Rows swapped in pairs by one turn or mirror: which row each one swaps with
The rows were stretched afterwards, more along some directions than others.
Norum: [ 15.6  -3.2   0.6   3.7   2.8 -10.9 -12.2  -5.6 -11.8   0.2   1.4  -6.7
   8.0  11.7  10.1  -7.1   5.6  -0.5]
Rel: [  1.6 -22.0   8.2  12.8 -17.9  -6.5  18.1  -6.0   7.1   8.1  -2.2   3.8
  -6.0   1.9  -2.0   2.9  12.2  10.2]
tagif: [  1.4  -2.1 -10.9  -8.9  10.3  -5.7  -5.4  -4.9  -5.7  23.7 -14.7  -7.5
  11.4   1.3   5.5   9.7 -17.1  12.5]
nuvad: [  1.8   5.1  -0.9  11.7 -10.8 -21.4 -15.1   0.7  -6.2  -4.6  -7.3  18.3
   0.9  26.4  -4.4   2.8  12.7  -3.2]
Tagu: [ 28.3  -5.6 -14.6   4.5 -19.3 -24.5  -9.4   3.2  10.5  10.7 -13.2  10.6
 -11.6  17.4  -1.3   5.1  30.4  -1.2]
betam: [-10.6  -0.6 -12.2   5.5  -7.5  -6.9  -4.1  10.4  13.0  15.3 -21.2   0.7
  -1.0  -0.3  -2.5  10.5   1.1  -2.0]
Nibob: [-12.0  -2.0 -14.2  18.6 -16.8 -27.9  -4.4  -8.0  -0.6  12.4  -9.8 -12.3
   1.0   3.9   2.8   5.8  15.7   9.3]
dotom: [  9.9  -0.9  11.4   2.6 -23.2  -3.8   6.0   1.0  -0.3 -10.8  -3.9   9.4
 -15.1   3.9  -4.8 -13.7  29.2   8.0]
sofek: [-13.2   3.3  -5.8   3.3  -7.1  -9.1  -8.1  -3.1   0.5  19.2  -8.3  -9.2
   0.9   9.0   2.7   8.3  -3.2  10.5]
Folo: [ 23.9   7.2 -16.0   5.7 -28.6 -10.7   4.5  -1.5  11.6  27.5 -16.6 -10.6
  -7.3  -1.0   2.0   4.4  16.9  13.4]
zovif: [ 23.8   4.5  -5.7 -12.4   0.2   1.9  -1.5   4.3  15.2   6.1 -11.7  11.7
  -6.9  11.0   4.0   1.0  31.0  -7.1]
Zesig: [  0.1 -14.2  -2.8  25.1  -6.3 -24.6   0.3 -13.9   1.2  -1.0   3.1   1.3
  -7.2  20.4   5.5  -1.6  11.6  -0.6]
Didot: [  8.7 -35.6   1.8  20.3 -17.4   1.5  17.7  -0.5   5.2  -2.3  -0.9   0.6
  -6.0  -0.1  -8.4  -8.0   6.9  -2.8]
didu: [ 21.2   4.5   9.0   0.8 -23.4  11.6  -1.9  15.0  11.0  12.7 -12.3  12.7
  -8.8  -2.9   0.5   7.6  25.7  -4.3]
sireg: [ -0.6  -7.2   0.0   7.9 -11.8   5.4  15.5   2.3   7.8  -2.3   5.1   7.3
  -4.0  -9.4  -2.7   1.4  17.3  -7.1]
mepe: [ 29.6 -24.4  -8.6   9.2  -3.3 -12.9  13.5  -3.9   5.0   8.8  -4.0  -0.4
  -5.5  11.9  -2.9  -2.1   3.4  -4.4]
Mepek: [  4.5   3.8  -1.2  28.0 -22.7 -17.4 -11.7   1.4   0.4   0.8  -5.8   8.7
   0.1  12.0   3.0  -7.7   4.0   8.6]
sipo: [  0.4  -9.7  -2.4  13.9 -11.5  -5.3   5.9  -2.5  -8.8  -6.5  -7.5   4.0
   6.4   8.8   6.2   5.7   3.3  -1.8]
vuri: [ 14.6 -12.1  -1.2  19.2  -4.0 -14.1 -17.9  -2.6  -8.7   2.9  -7.7   4.4
   9.7  19.2   7.9  -0.3   7.5  -7.8]
guli: [ -3.9  -3.6  -1.1  15.6 -18.7   3.2   5.6   3.8  -0.5   2.0  -1.3   1.4
   4.2  -2.3  -0.8  -3.7  14.0   8.9]
Zenam: [ 16.7   5.0 -11.6   3.7 -36.0 -20.1   4.6  -6.9   3.0  12.5 -15.6  -3.9
 -16.2   4.4  -1.6  -2.8  15.3   7.6]
Gole: [ -3.8   8.8   2.9  -2.4 -23.2   4.7   4.5  13.1  11.8  -4.5 -14.9  10.4
 -10.4   2.7  -8.1  -4.1  28.9   2.2]
saf: [ 27.6 -21.2 -12.1  18.3 -21.8  -7.6  10.2 -14.1  -9.7  14.6  -3.1   3.9
  -8.4   9.7  -1.7  -1.9   3.0  12.6]
kifip: [ 20.4 -16.2   0.1  11.4  -0.7   1.2   6.1   4.6  -5.7  -0.3  -4.2  11.6
  -3.5  -3.8  -8.6   0.0   4.1  -1.7]
ril: [ -6.1 -10.4  -2.5   8.1  14.5 -16.2  -2.7 -10.6   0.5 -17.0  -1.0   6.9
   2.6  17.9  -3.4  -2.3  18.4  -1.9]
sefin: [  8.0  -4.4  -1.2 -10.6 -14.9  -2.4  19.9 -15.1   6.3  -2.2  -4.7  -4.5
  -7.8  12.7   0.4  -7.1  16.2   3.6]
denir: [  7.3  -6.3  -6.1  14.7 -18.3 -23.5  -5.4  -9.2  -4.8   8.2 -10.8  -9.7
  -1.5  16.6   2.4  -1.9  17.0  14.2]
zag: [ 17.8 -15.0 -16.8   9.4 -20.5  -2.1  18.7  -5.8  -2.0  19.6 -13.6  -2.1
  -9.0   1.5   5.9  -1.6  -7.7  12.9]
Pom: [  2.7 -12.9  -0.2  -0.9  -9.4   1.5  16.9  -1.2  -1.2  -7.5   3.0   6.0
  -7.2  -4.8  -3.6   4.7  10.7 -10.2]
sonon: [  8.2   3.9 -16.1   9.7 -26.0 -22.9 -10.2   0.8  -2.2  -5.4  -4.5  13.5
  -8.9  16.6  -2.4  -3.3  23.9   0.0]
kisa: [ 12.3  13.8  -2.7  -2.7  -8.1 -10.7  -0.5  -9.3 -15.4   5.1  -2.3  -2.4
  -7.1  13.1   8.5 -10.0  14.3  12.7]
nez: [ -4.7 -18.9 -12.3   5.5  -2.8 -23.5  15.8 -21.1  -2.1  -2.5   8.9  -2.1
   2.1  14.7  -2.5   1.2  20.2   6.8]
Matin: [-4.4 -2.7  2.3 -3.3  5.8 -7.1 -8.4 -2.2  8.4 -8.7 -3.5 -0.1  4.3  7.1
 -1.2  2.9 24.6 -0.9]
giso: [  9.9 -22.4   2.2  19.9   1.9 -18.6   8.7 -13.3   4.8  -4.7   5.9   7.0
  -8.8  16.5   3.4  -0.6  19.7  -5.3]
ganat: [-10.6   2.6  -7.6  13.2 -14.2 -32.5 -12.5  -7.6 -12.5   0.6  -8.2   7.4
   3.3  27.1   1.4   0.3  17.3  10.6]
noze: [ 3.1 -1.7  1.9 -0.6 -7.3 12.9  4.1 -6.4 -3.2  1.2 -7.8  3.7  8.3  1.1
  3.9  0.1 -6.9  7.1]
Nifat: [-19.8  -5.4 -12.1  15.8  -2.7  -4.0   3.3 -14.3 -15.3   3.8   0.7 -11.3
  15.1   6.2   5.2   5.0 -15.2   9.4]
Mek: [  5.2  -8.8  -5.3 -16.1  16.6  -5.2   1.2 -12.1  -4.3  12.1  -7.8  -9.8
   5.0  12.9   3.9  -0.7  -4.5   4.7]
pibi: [ 15.8  -6.1 -10.2  -7.8   1.7 -19.1  -5.9 -20.4 -21.5   6.7  -0.3  -0.6
   1.3  27.2   5.4   0.2   7.7   1.6]
gep: [ 21.1   4.1  -8.2 -13.8 -22.7  -6.6  16.3  -3.3   7.7  23.0 -19.4  -7.2
  -9.0  -4.5   5.9  10.8  17.6   9.3]
vizu: [ 24.1   5.4 -17.5  -6.1 -21.2 -22.7   3.8 -13.2  -0.6  18.0  -9.8 -11.4
  -2.8  15.8   5.7   1.4  20.7   5.3]
dat: [ 10.1 -23.9  -1.8  23.1   1.2 -18.8  11.6  -8.5   6.1   2.7   2.2   8.7
  -8.5  11.6   1.8   0.8  15.5  -2.3]
zugal: [ -6.5 -21.6  -2.2  30.7 -25.5  -3.7   3.3   1.6  -6.3  -2.7   1.2   3.2
  -9.4   9.6  -0.9  -8.4  -1.8   7.9]
Segor: [ -5.5  -4.1 -10.9  -8.6   8.8  -5.5  -0.9  -7.0  -8.9  21.5 -11.9  -5.6
  13.7   2.1   4.5  10.7 -19.2  11.6]
buk: [ -7.0   1.0  -9.9  -1.5 -10.3 -13.9  19.4  -9.6  -5.6   2.6  -3.1   2.5
  -0.1  12.9  -2.6   1.3  -6.5   8.0]
dotul: [  9.7 -25.6  -5.2  21.9   3.1 -17.2  15.8 -12.1   5.7   6.3   2.6   7.6
  -4.9  10.2   1.1   1.4  11.7  -1.9]
dulir: [ 16.4 -15.6  -6.6  14.0  -7.2  -4.6   8.5   4.1   4.8  14.5 -13.3  11.2
   0.4   8.1   1.2   0.9   4.5   5.8]
muni: [  2.7 -11.8   2.3   4.0 -14.1   1.2  13.8   0.8   3.4 -10.1   7.5  11.0
  -8.4  -1.6  -3.4   2.5  18.0 -11.4]
dova: [ 23.6   5.4 -13.4   7.3 -28.0  -7.5   8.3  -2.6  13.2  26.3 -15.7 -10.2
  -9.9  -0.8   2.8   1.5  21.3  13.0]
pon: [ -4.3  -4.6   1.7   8.4 -15.5   3.1  12.2   6.2   6.5  -7.1   4.9   8.8
  -4.7  -7.3  -2.8   2.9  17.0  -8.3]
zom: [-13.4   1.8  -4.6   2.3  13.0 -18.4 -18.5 -13.5 -14.6   4.2  -8.4  -4.8
   9.7  16.0   0.0   5.9 -10.8   0.8]
tov: [  3.3   8.0  -5.0  -8.0 -16.4  -0.3 -13.4  12.6   0.0  10.7 -21.9   3.5
   2.4   7.7   0.9   4.8  -0.6   2.6]

Tagu swaps with Matin
Didot swaps with vuri
tov swaps with denir
kifip swaps with Mepek
dotul swaps with sireg
Mek swaps with vizu
sipo swaps with zugal
Pom swaps with Zesig
Folo swaps with tagif
pon swaps with dat

Rows swapped in pairs by one turn or mirror: which row each one swaps with
The rows were stretched afterwards, more along some directions than others.
Deguf: [  6.8  -2.9  -4.0  -1.3   5.0   5.5 -16.3  -3.6   8.0   5.7   6.6   2.0
   7.2   0.4   0.2 -10.6]
Fon: [-2.4 -7.0  6.3  3.8 -7.7 -2.3 10.4  1.3 -0.6 -7.9 -2.0 -1.6 -2.3 -1.7
 -9.2 11.0]
Gam: [  4.3  10.1  -0.5  -0.2  -0.5   5.8 -15.5  -2.2  -3.8  -0.7   1.8   2.5
   0.0   1.1   1.6  -2.8]
Foloz: [  8.1  -5.9  -5.2  -2.1   3.2   4.6 -16.0  -0.7   9.4   4.9   6.2   2.4
   9.1   3.8   3.9 -12.7]
fevi: [ -1.5  -8.2  -4.6   3.6 -12.7   6.4  -8.4 -17.5  -9.0  -4.1  17.0  13.5
   1.2  -4.1 -13.6  -5.3]
Tovi: [ 2.4  4.0 -2.9 -4.7 11.0  3.5  5.2  0.8 -6.9 -3.6 -2.5 -6.5 -5.9  3.2
 -5.5 12.3]
rodo: [ 4.2 -3.4 -8.4 -5.2  9.0  6.1  2.5 -1.4 -9.2 -4.4  0.7 -2.9 -6.4  3.0
 -4.3 15.0]
munu: [ -5.9   7.5  -9.4 -11.2 -22.2  -6.9   9.4  -5.7  -2.8  -1.7   9.7  -4.8
   3.7  13.2   9.5 -11.6]
nuni: [ -5.5  12.7 -17.7  -5.5 -17.3  -4.9   3.9  -6.8 -15.0  -3.3   6.3   1.9
  -2.7   8.5  11.1  -5.2]
tobez: [ -0.5  -8.1  -0.3   4.1 -14.0   8.4  -4.7 -17.8  -5.0  -1.6  19.0  11.7
  -0.5  -4.6 -16.9  -4.8]
pufo: [ -6.8   5.1   2.1   2.3   2.1  -3.3   7.3   4.6   7.1   3.2   1.9 -10.8
   7.8  -1.5   2.2  -4.6]
gebu: [  2.4 -14.8  -3.7   5.1   4.1   1.1   8.1   5.1   2.9  -5.5  -0.8  -1.5
   1.6  -1.9  -5.4  10.6]
Gora: [ -6.8   5.1  -9.6  -8.2 -26.3  -4.6   8.3  -7.9  -6.4  -1.8  14.2  -0.8
   5.7   9.9   5.4 -12.6]
gup: [ 10.3  -4.1 -17.8 -11.3 -10.0  -2.7   3.4   2.3  -4.2 -10.3  -3.3   2.8
  -7.8  15.5  10.5   6.1]
fud: [ 10.3  -4.7 -17.4  -8.9  -4.4   2.3  -4.1   2.6  -9.6  -6.4  -5.3   4.1
  -6.8   8.9  12.2  10.6]
bezav: [ -1.7  -5.1   2.9   3.2 -19.4   8.6  -2.2 -17.5  -4.3  -2.0  20.5  11.4
  -0.6  -2.3 -15.0  -7.8]
Kegi: [ -5.9   4.2   0.3   2.3   5.7  -9.8   6.8  10.7   7.9   3.4  -3.0 -10.6
   9.3   1.9   7.0  -5.4]
Tukek: [ -2.6  -4.4 -12.7  10.0   7.2   0.2  -6.4  -0.2  -6.2   4.0   1.4   2.8
   4.2  -8.3   3.7  -1.6]
Faz: [ -5.2  -9.3  -0.3   3.5 -18.7   7.7  -3.1 -17.4  -4.0  -1.6  19.6  12.5
  -1.9  -5.6 -12.1  -6.2]
divet: [ -0.9 -10.2   5.1   4.5  -0.6  -1.4  10.6   4.9   1.2  -4.7  -1.2  -0.7
  -1.1  -2.7  -6.7  10.5]
Vum: [ 13.5  -8.2 -16.7  -9.9  -9.4   3.7  -0.8   3.0  -6.3  -9.3  -3.2   2.3
  -4.8  12.6  11.5   6.3]
mes: [-2.6 -1.2 -4.5  5.3 -0.2 -9.0 -1.2 11.0  6.7  0.2 -4.0 -6.9 11.8  2.3
 12.3 -7.5]
zato: [  7.3 -10.5 -13.9  -6.6 -13.0   0.2   1.2  -0.3   0.4  -6.2  -0.4   8.3
  -7.5   6.2   9.5   4.3]
pak: [  1.1 -12.5 -11.0   8.7   8.5   2.1  -3.6   1.8  -1.2   2.6   0.8   3.9
   3.2  -8.4   0.5   3.9]
petaf: [  3.9  -7.8  -6.7  12.2  -3.1  -0.3 -13.7   2.4  -8.0  -4.3   0.7   6.7
  11.6   0.5   6.8  -5.5]
Fazu: [-1.3 -1.6  6.9  3.1 -6.7 -0.6  8.2  1.1 -3.4 -9.4 -3.7  1.3 -4.7  1.5
 -4.1 10.3]
nit: [ 5.0  7.7  6.9  2.1 -2.8  4.9 -6.4  0.6 -5.9 -7.1 -2.4  2.0 -2.3  3.7
  0.5  3.4]
kudig: [-0.3 -6.5  6.1  1.2 -4.8 -1.3  9.9  3.3 -3.5 -9.9 -2.6  0.2 -1.4  0.6
 -5.8 10.8]
gid: [ -3.5   9.2 -15.0   0.2  -9.1  -0.7  -4.3  -7.0 -16.0   0.1   6.0   2.2
  -0.9   2.3   9.9  -7.2]
roko: [  3.6  -1.5  -7.8  -6.6   4.6   2.1 -10.6  -0.8   9.3   2.9   5.4  -1.2
   5.4   6.4   4.9 -10.4]
Vaka: [ -2.1   7.3 -13.6  -6.0 -23.7  -1.6   4.3  -6.2 -10.7  -3.7   8.8  -0.7
   1.9  10.1  11.5 -11.0]
bizaz: [-3.6  8.5 -0.5 -4.5  7.2  0.5  8.9 -0.4 -1.3  0.2  2.5 -8.8 -1.3  2.4
 -5.3  4.3]
san: [ -0.8  -5.8   6.8   1.3 -10.9  -0.5  10.6   1.7  -1.7 -10.1   0.4  -1.7
  -2.9   2.1  -6.6  10.2]
Nere: [ 10.6  -7.3 -12.4 -10.0  -8.1   2.1  -1.8   3.2   2.9  -4.9  -2.9   6.5
  -6.9   7.3  10.1   5.0]
gib: [  6.0  -0.2  -3.1  -2.8   5.3   6.5 -19.9  -4.4   5.7   3.4   3.4   5.1
   2.5  -2.1   1.8  -7.8]
tusa: [ 11.7  -4.0 -16.5  -7.7   3.9   4.4  -4.7   1.1 -13.4  -7.9  -4.4   1.8
  -7.8   9.4   6.5  11.7]
Zuref: [ -4.9   4.2 -16.5   5.5   6.3  -1.0  -4.0  -2.6  -6.9   4.0   4.4   1.1
   1.0  -4.7   6.7  -3.6]
seteg: [  3.9  -9.7  -8.6   8.1  -8.9   5.4 -14.2  -7.3 -12.9  -5.3   9.0  11.5
   5.2  -1.5  -5.4  -0.4]
pevil: [-2.7  2.2 -2.3  4.7  5.3 -8.4 -1.9 11.8  6.1  1.0 -7.4 -4.8 10.1 -0.5
 13.1 -6.3]
ruda: [ -4.2   0.6  -2.5   4.1   2.2 -10.2   1.0   9.7   7.8   1.2  -7.0  -8.3
   9.8   0.6   8.0  -4.4]
gupof: [-2.6 -0.8 -4.3  7.5  2.5 -8.4 -3.8  9.3  4.3  0.4 -6.6 -3.5 11.5  1.6
 12.7 -6.7]
rirar: [ -4.8   3.8  -8.5  -5.3 -27.4  -3.4   2.1  -7.8  -7.6  -0.8   9.9   0.4
   2.6   6.6  10.6 -11.0]

roko swaps with Faz
nuni swaps with fud
Gam swaps with seteg
san swaps with mes
rirar swaps with gup
nit swaps with petaf

